In the rows, 128 means zero.
The rows of Y fall into several groups, which share some directions, and each row is roughly a mix of its group's hidden directions.
Y, 101 rows:
[[108  87 164 106 134 150 110 146 187  89 100 119 143]
 [152  59 148 135 147 115 118 171 140 104 137 112  85]
 [105 139 177 118 157  93 124 166 134  75 137 158 101]
 [159 106 105 102 151 133 106 183 182 157 103 115 121]
 [128  88 132 127 106 116 117 168 160 115 192 149  90]
 [ 76  88 174 124 167 118 142 157 147 153 151 106 142]
 [ 59 123 172 125 174 122 115 134 109 131 154 116 158]
 [155  97 157 131 157 104  92 119 155 131  89 106  72]
 [ 96 165 114 104 111 111 154 156 130 176 103 141 181]
 [140 195 117 130 150  95 112 137 132  85 167 144 157]
 [ 81 175 128 128 131 149 142  89 138 162 127 128 186]
 [147 165 125 109 113 127 143  71 135 140 111 183  84]
 [127 126 189 154 120 125  87 147 117  92 140 168  89]
 [195 142 171 163 135 105 105 137 101 125 164 130 117]
 [103 124 159 108 177 140 139 143  88 131 117  64 150]
 [148 132 177 146 137  92 103 130 101  71 141 169 116]
 [118 183  68 114 134 132 135 124 134 114 148 130 187]
 [144 119 168 127 150  75 105 181 137 106 166 135 104]
 [140 113 147 123 137  74  92 178 128  93 171 151 126]
 [135 144 141 172 163  88  88 144  93 157 153 140  93]
 [ 95 119 103 121 146 116 148 135 109 137  91 109 207]
 [140 122  88 122 141 155 151  96 118 144  91 110 197]
 [111 130 114  90 117 169 144 129 170  87 131 185 151]
 [ 97 175 158 144 133 117  86 130 154  82 139 159  94]
 [142 117 115  86  81 174 162 132 173 121 116  98 145]
 [ 76 137  86 109 106 149 106 143 134  90 134 170 165]
 [ 96 156 166 112  82 105 141 161 148 174 107 103 142]
 [134 115 126 140 130 142 104 176 134  92 199 144  94]
 [189  96 104 134 121 166 145 118 162 117  92  95 109]
 [ 98 170 145 146 105  84 153  92  73 145 130 140 120]
 [ 94 142 176 114 158 107 140 161 129  73 125 163 107]
 [110 211 119 120 167 119 155 116 149 102 130 123 141]
 [176  89  99 142 160 174 119  85 124 105 123 103 137]
 [ 68 127 170 123 184 122 116 121  93 124 124 110 159]
 [ 88  84 142 116 122 142 144 113 157 157  81 107  80]
 [120 194  95 136 122 186 143 116 119 132 132 134 169]
 [157 105 102 103  86 144 118 143 138  85 167 143  78]
 [144  81 127 117 134 178 132  96 155  87 102  94 156]
 [126  93 154 103 145  98 106 154 176 117  85 112  86]
 [127 141  80 132 104 189 144 103 123 172 116 108 160]
 [143 148  62 124 109 146 128 114 110 132 145 130 196]
 [115 190 110  86 112 143 157 107  85 144 110 111 154]
 [123 134 136 146 160 166  79 117  97  80 160  93 143]
 [196 125  75 133 158 156 117 101 126 141 136 143 102]
 [141 134 146 144 177 113 124 118  83 129  62  97 146]
 [147 109 132 171 148 131 115  83  81  89 163 117  97]
 [190 138  96 157  87 122 148 137 168 165 112 132 122]
 [191  78 126 146 133 130 138 162 150 127 109  91  97]
 [160 153  93 139  95 135 152  88 162 156  81 153 138]
 [ 81 164 117  88 114 156 157  79 136 143 115 142 162]
 [167  89  89 127 166 115 104 174 137 123 142 106  89]
 [ 79 150 136  71 131 109 141 110  75 116 107 155 128]
 [168 121 147 157 100 181 129 127  67 135 133 153 148]
 [193 122  92 106  96 151 161 135 134 124  98 100  99]
 [122 174 108 134 112 112 122  76 115 132  86 185 144]
 [ 57 135 147 102 141 138 105 111 109  99 173 149 141]
 [126 118 157 129 133  85  82 179 146 100 167 148 103]
 [141  91 186 147 128  99 102 124 136 130 119 125  63]
 [116 156  94 158 145 120 132 132  67 138 174 160 158]
 [118 148 111  79 109 173 123 128  96  87 174 101 120]
 [170  95 108 146  90 114 126 147 178 126 144 162  87]
 [170 125  92  97 133 185 123 135 182 140 120 149 145]
 [ 81 155  78 110 117 182 152 118 145 145 109 122 156]
 [ 62 174 142 118 132 122 137 117 119 163 152 139 175]
 [ 62 131 159 125 135  85 125 143 118  86 132 171 119]
 [ 80 141  72  89 135 144 166 125 144 127 108 122 169]
 [119  99 158 131 123 128 100 179 165 162 148 111  75]
 [ 95  84 152 134 102 160 103 150 155 159 116 125  73]
 [121 119 176 150 103 104 132 107 107 143 109  54 117]
 [163 111 107 129 134 166 144  49 119  96 114 128 124]
 [115 143 122 129 115  91 146  93 140 156  74 190 133]
 [167  84 107 119  92 132 129 145 165 103 144 150  74]
 [156 169  89 120 101 139 165  82 101 143 146 160 106]
 [ 93 119 164 153 164  94  82 172 126 111 148 151 113]
 [174  93 108 125 100 156 129 159 160 108 167 104  90]
 [120 162  87 100 146 111 138 172 133 106 166 135 182]
 [116  81 107  95 132 143 189 120 104 144  87 115 154]
 [110 133 160 157 183 135 124 136 115 151 119  73 173]
 [ 91 136 164 163 113 106 130 115  78  91 174 131 111]
 [155  98 141 138 173 114  79 140 151 112 128 136  67]
 [167 127  97 102  94 132 169 106 147 141  68 140 109]
 [146  96 133 142 149 166  89 142 126  75 168  91 112]
 [112  61 155 128 103 168 137 133 116 157  93 131  94]
 [ 90 154 120 121 125 118  82 177 162  96 167 156 126]
 [124 100 133 131 114  94  94 147 127  92 165 182  84]
 [127 113 141 110  85 170 165  74 140  89 116 103 142]
 [137  70 135 125 145 142 103 173 160  87 139  88 117]
 [112 132 129  97 161  65 129 170 142  82 151 142 140]
 [139 164 119 167 145  98 113 134  80 193 139 124 136]
 [ 66 183 125 122 128 175 129 139 149 102 120 155 126]
 [153 147  69 123 128 134 146 105 138 175 135  83 166]
 [164  91 118 115 159 154 107 127 172 143  79  91 145]
 [133  78 129  75 121 114 147 135 118  94 102 147  73]
 [126 155 142 171 142  97 124  87  69 168 119 115 142]
 [113 174 140 156 120 118 136 105  86 184 122 126 175]
 [133 166 142 149 133 119 120  74 100 130 143 186  88]
 [120 141 113  70  85 146 161 155 182 132 113 144 135]
 [173 135 106 138  96 130 170 153 168 182 119 104 130]
 [145 134  76 131 102 175 142 110  98 152 130 126 185]
 [ 94  99 161 128 119 131 129  95 107  82  80 168 107]
 [145 153  96 147 106 138 165  81  71 148 142 108 150]]
One row of each group comes first, with its name. Which group is each row after those in?
[156 114 160 139 145  85 145  71  97  95  94 135 119] | (25)
[ 72 108 181 111 117  90 130 144 149  97  93 116 125] | (75)
[166 106 101 140 101 127 126  94 167 111  88 176 100] | (77)

[158 145  91 109  79 140 175 114 164 163 101 137 125] | (77)
[157 163  76 137 118 119  95 138 142 144 181 113 167] | (25)
[125 111 180 122 151  89 116 183 146 117 149 130  83] | (25)
[169  70 114 137 103 144 135 113 109 186 121  97 132] | (25)
[150 144 113 123 146 146 108 123 146 110 160 204  87] | (75)
[120 187 103 126 118 165 109  73 105 108 123 135 162] | (77)
[141  90 107  84 147 122 120 168 183 108 100 132  99] | (75)
[191  96 126 157 127 108 111 177 124 115 135 108  89] | (77)
[113 107 149 133 183 163 133  99 130 122  86  81 158] | (77)
